In the rows, 128 means zero.
Where one turn sends some rows of the set: a few examples, then the rows asked
Sidof: [107 126 136 139 108 128 157  94  95 136 126 123 130 124 141 120]
Gubes: [133  79 146 110 130 145 113 133 137 149 119 130 114 133 119 150]
Zufoz: [144  91 135 140 119 169 127 121 112 151 118 123 152 154 142 130]
Zug: [118 130 114 132 107 134 110 131  93 143 130 118  92 161 150 110]
bot: [127 104 125 146 106 136 147 140 127 130 138 141 138 104 169 121]
Zor: [126 116 116 136 114 128 169 129 117 129 138 136 130 117 161 148]
Somin: [129 111 124 107  99 116 123 125 133 159 119 111  90 125 164 136]
Sivad: [105 131 158 123 112 119 102 127 117 128 132 105  93 114 154 117]
Mis: [134 100 160 121 116 166 111 108 118 145 142 106  89 147 137 145]
zil: [114 114 141 118 136 140  88 127 114 133 133 104 128 155 163 108]
megu: [125 130 143 165 118 124 153 118 107 133 135 136 130 126 171 131]
Taloz: [128 110 144  93 102 117 119 134 126 161 119 131  99 117 151 150]
lib: [120 120 104 147 150 132 148 126 109 137 134 122 140 143 146 127]
nelin: [110 132 124 133 134 140 156 143 101 128 135 156 119 147 146 122]
fuf: [130 119 129 101  82 137 100 125 116 155 133 129 122 137 119 125]
Zapo: [143 103 142 135 135 144 159 123 116 124 130 146 143 125 157 152]
zum: [136  93 128 127 110 154 127 128 111 119 121 117 158 139 134 112]
pud: [121 117 142  98  89 151  97 128 128 149 131 133 148 131 139 139]
vazed: [115 128 148 159 108 134 148 124 120 135 128 121 158 130 145 134]
Dizo: [130 103 130 146 126 180 120 136 111 123 139 125 147 142 150 120]
defiz: [126 139 142 121 101 147 107 126 124 137 140 115 153 136 139 103]
doz: [107 105 143 120 102 142  93 133 130 139 134 117 141 102 143 126]
bugom: [126 111 144 180 130 138 144 119 120 143 129 124 118 135 158 114]
fike: [113 104 148 128 119 144 172 129 113 148 128 127 122 139 177 149]
magad: [ 99 148 143 113 104 127 109 133 126 153 134 113  96 126 144 111]
Temav: [140 118 126 118 156 158 118 133 123 140 144 111 120 163 154 116]
semo: [122 123 125 156 129 119 169 126 118 137 126 128 119 149 139 137]
Tuno: [118 117 137 148 152 140  85 129 123 142 125 123 125 141 140 152]
Karup: [125 109 138 106 123 137  92 150 112 128 146 115 106 147 169 109]
Fut: [118 130 134 126 136 144 111 129 121 157 135 128  71 138 128 144]
kef: [128 120 170  96 100 134 128 118 131 147 126 131  88 117 144 140]
Mazim: [121 111 135 130 143 130 178 124 111 151 130 126 103 131 140 129]
bugar: [135  99 144 109 137 168 112 110 125 132 132 121 105 151 122 148]
Doduk: [123 110 110 101 123 151 115  91 105 153 122 147 118 140 145 134]
Vel: [143  93 134 107 110 148 137 132 105 128 129 130  81 150 156 146]
piz: [114 113 140 131 122 133  88 129 127 118 129 118 143 110 143 147]
kasas: [105 137 147 150 128 127 154 134 104 155 136 130 118 129 161 108]
lezi: [117 125 145 123 106 134 169 128 112 142 138 143 124  99 148 130]
sifas: [156 102 154 102 112 164 133 109 132 141 134 119 133 133 140 145]
Pava: [124 123 134 101 142 135 120 126 122 155 134 125  71 135 157 127]
lek: [124 138 141 135 110 143 117 141 139 152 129 137  74 143 142 140]
Nok: [129 129 146 124 110 125 110 113 120 114 132 124  79 111 153 117]
Giv: [ 85 119 138 129 115 165 122 119 130 138 131  96 112 156 149 136]
rek: [115 110 168 105 108 136 116 134 121 112 116 150 127 152 159 122]
liv: [117 107 140 143 153 144  84 127 117 149 132 123 112 141 142 115]
pib: [120 123 149 126  63 145 120 120 107 134 131 117 108 130 153 135]
nopi: [135  97 113 148 120 135 162 127 132 142 123 136 121 133 122 131]
reb: [131  92 134 118 135 126 104 127 131 140 113 123 134 131 130 166]

magad moves to kef
lezi moves to Mazim
semo moves to megu
Now these:
Sivad moves to Taloz
lib moves to vazed
zum moves to Zufoz
liv moves to doz
Giv moves to rek
sifas moves to Temav
bot moves to nopi
pud moves to bugar
piz moves to reb
lek moves to Nok
fike moves to nelin
Vel moves to Zug
fuf moves to Mis

